Some points, one per row:
[ -7 -26  14  36 -34 -28 -30  35  -3  14   6  -6  -2 -23]
[-45  33  38  56 -11 -10 -50 -32 -21  -4  34 -28   1   9]
[ 61  -7 -20  -4  47  14  17   1  48 -18   0  31 -24 -12]
[ -4 -63 -26  69  18  -9 -51  26 -12 -14 -36   2 -45 -16]
[ 27 -26  -3  19   7  -4   6  33  26 -19 -40 -22 -38   8]
[-35 -22 -39  -8 -17  -8  -8   6 -32  20 -32  -7  17  -7]
[-57  -6   4  15 -19  -2 -25 -24 -38  12 -11 -14  16   8]
[ 25 -59 -83 -12   7  26  28  49 -21  14 -84   5  -8 -26]
[  6  26  -1 -16  -2  -9  35   1   4  -3   2  11  16   4]
[ 37  -6 -34   9  11   3  11  31   6 -33 -15  11 -22  -6]
[  4 -25   0  24  -1 -23 -28  18  -8   7   0  -2 -26  -9]
[-28 -16  15  28 -15 -33 -51 -23 -24  -5  22 -39  -5  13]
[ -1 -46 -70 -23 -12  42  25  21 -18  44 -29 -10 -12 -12]
[-21 -42   6  68 -24 -35 -35   6 -16  -1 -26 -31 -23  16]
[-35   8 -45 -74  13  34  35 -22 -40  31   2  -3  42 -16]
[-33  -3   2  24  -6 -49 -29  -3 -42  -2   0 -21   0 -15]
[ 40  50  60  22   2   5  13   1  47 -35  39  26  -2  31]
[-11  -8  -7   4  -3  -8  -8 -13 -16   2  -5 -28 -12  10]
[-32 -56 -46  11 -18 -32 -21 -13 -41  21 -46 -53  -9  -3]
[ 14  48  20 -46  -1  19  29 -11  19   2  41  15  23  -5]
[  9 -42 -45  44   4 -11 -45  44  16 -16 -21  -4 -40  -4]
[ 13  35  34  -8  -8  31  -8 -11  15 -22  45  27  20  21]
[ 26  12  12  13  17  31  16  18  40 -21  13  14  -7 -16]
17 more points follow, each with its number after it:
[ 45  39 -58 -87  14  44  81  -7  23   6 -28  42  37   6] 0
[ 11  12   9  18  16  -6  14   0  27  -2   3  18 -18  -7] 1
[-23 -36 -23 -10  -4  16  10 -18 -17  34 -18  -3   9 -15] 2
[ 71 -17 -26  47  16  33  20  64  44 -24 -14  37 -56   0] 3
[ -2  -1  -1  35   0   3 -26   5   3 -22  -4  -9  -1  12] 4
[ 33   1 -57 -25  10  26  45  25  29 -13  -8  17   7 -16] 5
[ 23 -23  21  62   9 -33 -31  -1   1 -23  29   4 -50   2] 6
[ -9  17  43 -15  -4   9 -14 -36   1 -15  15  21   2  44] 7
[ 44  34  19 -38  14  30  46  11  45 -23   6   5  -4  18] 8
[ -9  29  25 -19  -1   4  11  -8  10   9  33   9  20   3] 9
[ 32  43  -7 -50  41  53  46   2  30 -15  20  64  21   8] 10
[-10  12  -2 -21   5  15  13 -18 -12   0  -1  -8  25   3] 11
[ 18  -5   2  16  -5   9  -9  31  27 -16  -9  29 -19  -2] 12
[ -9 -12 -58 -35  19 -14  13 -16 -15  15 -43 -12  -2 -10] 13
[-21  33  19 -53 -17   2  21 -31 -30  12  13   4  30  23] 14
[ 15 -37  -6  63   5 -20 -55  47   5 -34 -35   9 -62   5] 15
[-44 -12  25 -20   3 -60  -8 -34 -35  37  18 -41  29 -35] 16
Which three of these numbered points are nearest to each point below, ignoring the 3 directions in which the first points spread most? Their numbers follow each, nearest first.
[ 43 -58 -25  69   6  12 -45  41  34 -40 -40   7 -49   2] > 4 11 12
[ 24  10  43  16  -2   0   7  10  28 -30 -12 -13 -16  16] > 8 11 14
[-34  29  67 -15 -18 -29   9 -43 -14  10  21 -44  25   6] > 8 11 14
[ 19 -16   1  25 -20  28  -4  42  31  -4   0  22   6   1] > 12 9 3
[-10 -29 -28 -49  13   2  18  15 -32  40 -18 -19   0 -25] > 9 1 6
[  4 -15 -20   0  -1  29 -10   7   9  -4  -8  -3   2   6] > 4 11 12
[ -7   7  22  16  -9  -7 -18  32   7  -5   7  21 -11   1] > 12 9 15
[ 19  54  43   3  37  -4  -1 -14  41 -38  47  23  -5  14] > 13 11 10
[-21  41   3 -62  35   5  47 -33  -8  24  25  21  29 -19] > 1 13 9
